Named moves come first, each a turn or a mirror and shown by rows before and after it. Which of them, in which order, take the first row of each pair that follows to the second? Write the first one first, as in the answered first pair.
move Y:
[ 17  -6  -8  -1   8  13  17  15   9   2   6   7 -20  18   4  17   0   8
  10   0 -31   2  -9  -7  11   1  28] -> [ 11  -4 -33  -1  -9 -13  29   4 -12  -9   6  -4   5   0   3  -9   8 -44
  -3  -4 -16  11   4   4 -19  -1   4]
[-13  39 -22  13   2   8  12 -17  -1   9 -27  21 -14 -16   0   7   3  -4
  -4  30  -9   3   9 -13   0  -3  14] -> [-13  36 -21  12   2   9  11 -16  -1   9 -30  20 -12 -18  -5   5   3  -4
  -6  29  -9   0  10 -15  -6  -3  13]
[-30   2  13  33   9 -29 -26 -15   0 -19  -6  11  30 -19 -19 -31 -52 -10
 -12  -9  26   7   1 -15  -6 -16 -32] -> [-25   1  36  34  22   0 -29  -3  20  -7  -9  23   4   8 -16  -6 -58  41
   2  -8   9   2  -4 -27  18 -12  -9]
move C:
[  0  -5  17 -15  -9 -10   8  -5   6  -4   6  -8 -10  -7  18  17  -1   9
  30 -19  -3   4  -5  -3  15   6   2] -> [  6   2   7 -15 -13  -9  17  -4  12  -4  -3 -13 -15  -1  18  11  10  -2
  30 -17 -11  10   0   1   8   5  14]
[ 22   5 -13  13   8  27 -36  -1  37   9 -27  -3  18 -19   9 -22  -1   3
 -47  36 -28 -11 -13 -15 -18  13   6] -> [ 12  -2  -6   7  12  21 -42  -3  33   8 -20   2  23 -22   7 -23  -6  10
 -43  34 -21 -11 -14 -20 -17  12  -5]
[ 18  32  -8  -5 -43  20   7   7  16  13  -5 -47 -31   8  38   6   7 -31
 -10 -24   2  26  -9  27   6  31  43] -> [ 21  36 -41   8 -27  17  15   9   7  -2 -12 -32 -16  15  18 -24  13 -51
 -15   1  -5  29  -3  27 -18  21  40]
[ 11   2 -32   5   0  15  24   8   8 -10 -12   9  -9  12   0  -6  13 -10
  -5  14 -27  10  -2  12  -7  -3  25] -> [  0  -4 -29   9  10  17  16  10   5 -16  -7  25   1  12 -10 -15   8  -2
  -4  21 -27   5   3   0 -11 -10   8]
move V:
[  9   4 -17  18  25  19  10  15  15   1  -7  18  -7  28 -11   1  13  28
 -11  25 -25 -18   4  -3   8  -4  22] -> [  7  22 -29   8 -15 -13  10  -8 -11  -1  -4 -12  20   1  -1 -20  19 -43
 -22   9   5  -7   8  19 -15  -1   5]
[ -8  12   6 -11   4   4 -37  12  36   2  10  24   2   3 -15  -2  -8   8
 -22  33   3   0 -17 -34  12   8  -3] -> [ -6  24   2 -17 -14 -13 -38  -3  22   4   9   6  13 -13 -11 -13   0 -29
 -33  28  20   5 -12 -18  -2  12 -11]
[  3 -28 -40 -10 -17 -26  15   5 -22  -9  11  -3   3   3  31 -33   8 -46
 -17   1  -7  18  15 -15 -16  20 -11] -> [  4 -49 -29  -5  12  -1  18  18   0  -9   5  23 -23  25  29 -10   3  10
   3   9 -30  14   5 -43  10  18   0]
Now pairs of rows:
Between the rows of a pair lie 2 to 3 moves.
[ 26  45  22  16 -11  14  -7   1   4  21 -13 -25 -21  19 -13   1   7 -23
 -39  -1   6  -7 -12  41   3   5  39] -> [  8  13  12  34  24   9 -24   6 -11  -9   0  12  13  17 -48 -39  -2 -15
 -53  30   6 -19  -2  15 -16 -15  -3] | C, C, C
[ -5 -22 -10  11   7  -8  -8   0   6 -21  14  19  54  -8 -37 -26  24 -19
  -7  30  -6  -9   8  14 -39 -15 -38] -> [  9   0   4  28  17  17 -19   2  18  -8   9  19  43  11 -49 -18  21   2
 -26  43  -8 -21   0  27 -37 -14  -6] | V, Y, V
[ 38  70 -45   4 -15  35 -14 -26 -10   3 -15  -3 -13  29 -34 -16  -3 -72
 -64  45   7  -2  20  32 -21   7  32] -> [ 35  51 -29  14  21  60 -23 -11  10   1 -16  26 -25  55 -46  -6 -15 -18
 -57  65 -13 -12  16  12  -2   2  42] | Y, C
[-11  11 -24  -6 -23 -17  36  -3 -15  -9  -5   7  -3  -2   8 -28  26 -28
 -18  13 -12   7   3  21 -18 -12   9] -> [-33 -16  -8  -6  -5 -21  14   4 -18 -16   8  28  14 -14  -7 -38  14   0
 -16  15  -3  -2   7   2 -18 -19 -24] | C, C
[ -2 -12 -28  26   9  10 -10 -40 -20  15  11 -10  30 -14 -40 -18   4 -14
  -8  24  -9  20 -14   7  -6 -23  -5] -> [-13 -22  13   7  -2  12 -28 -40 -10  30  28 -23  20 -24 -22  15 -14  24
   5  -7   4  10 -22   2  22 -16 -14] | C, C, C
[ 36  12 -24  -2 -25   6  27 -10  -2  12  -9 -29 -15 -10  19   9  17 -59
  -4  -8   3  35   2  14 -10  12  24] -> [ 18 -15 -37  15   8   4  15   0 -16 -18   1   9  18 -15 -19 -36   8 -54
 -17  23   3  24  14  -7 -36 -12 -17] | C, C
[ -3   2  13   7  28 -16  -6  -7   5  -2 -14  -5 -37   2   1  24   6  30
  16  -7 -19  -1 -15   0   2 -11  -2] -> [-15 -11 -10   5  23 -35   2  -7 -14 -16 -12   2 -15 -12  -4   4  12   0
  18  -2 -14   5  -8  -1 -18 -17 -29] | Y, V, Y
[-10   6  24   2   7  -8 -31 -14 -14  -5  22  -1  31 -15 -17 -22 -22 -17
 -25  -3   8   0 -13   1 -17 -21 -17] -> [  1  14  46  -5  12  14 -28  -5  14  13  14  -5  -7   3  -4  17 -20  24
 -10 -10  -9   0 -25  -5  17 -11  20] | Y, C
[ -8 -10  24  -4   6  10  -7  12   5   0   2  15  -7  30   0   9  -7  43
  13  -6   0 -12   0  -5   7  -6  -7] -> [ 11  10  16  -8 -10  15   5   9  11  10  -9   0 -20  35  15  22   2  25
  12 -11  -5  -7   3   9  10   5  19] | C, C
[  2   2  28 -36  -4 -24  31   4 -33  -5  -2 -17  13 -23  -2  19 -11 -41
   2 -25   8  -8  20  21  11   1  12] -> [ -5 -27  22 -24  38   1  34  22 -13 -19  -5  25   3  -4 -21  20 -13   7
  21   1 -23 -11  17 -11  18  -6  12] | V, Y, V
[  6 -14  21 -36  54  37  -1 -25  -8   7   1  37 -36  23 -21 -11  -6  10
 -15 -28 -21  40 -51 -29  -1 -11 -12] -> [ 11  -5  27 -43  44  38   1 -27  -2  15  -4  21 -49  26  -8   2  -1  11
 -12 -38 -23  42 -55 -21   5  -5  -5] | C, C
[ 14 -24  18  -4  32  43 -17  21  -3   8 -18  10  -3  25 -32   7 -19  51
 -18  44 -11 -36   6  -1  15  14  23] -> [ -3 -36  35 -10  27  28 -30  19 -15   4   1  11  15  10 -34   0 -30  54
 -15  32   5 -39  11  -3  11   8  -2] | Y, C, Y
[  7   3 -18  17  18   2 -14 -12 -26  -8  -2  16  26   5 -21 -33  -6 -17
 -19  21   7  -4  23  12 -27 -13  -9] -> [ 20  15  -1  24  23  25 -27  -8  -8   6  -6  11  12  21 -20 -17 -11  12
 -25  26   7 -12  11  19 -12 -10  18] | V, Y, V
[  8   3   5 -17  -9  12  26   2  12   9  -3 -13 -28   2  25  30  14   9
  30  -7 -18   6  -8   3  21  20  27] -> [  8  -3   4  -7   5  24  25   8  19   5  -7   1 -29  12  14  30   8  20
  29   6 -24   2  -9  -1  21  16  25] | Y, C, Y
[ 13  15 -28 -13 -16   3  37   6   3  11   4 -22 -31   9  13  33  11   1
   9   0 -32  12   9  28   9  -8  43] -> [ 10   1 -46   6  17   8  31  13   2 -11   6  14 -17  24 -15   1   8  13
   2  34 -43   7  14  13  -9 -25  25] | C, C, Y
[-31 -26 -24  10  22 -11  -7  -1  -8 -25   4  23  16 -21 -22 -17   1  10
  32  11 -11   2  27 -18 -13 -33 -32] -> [-23 -16  13  -6  11   6 -11   0  13  -1  -2   2 -19 -14   7  32  -2  50
  49 -17 -15   0  12 -15  28 -13  -3] | Y, C, C
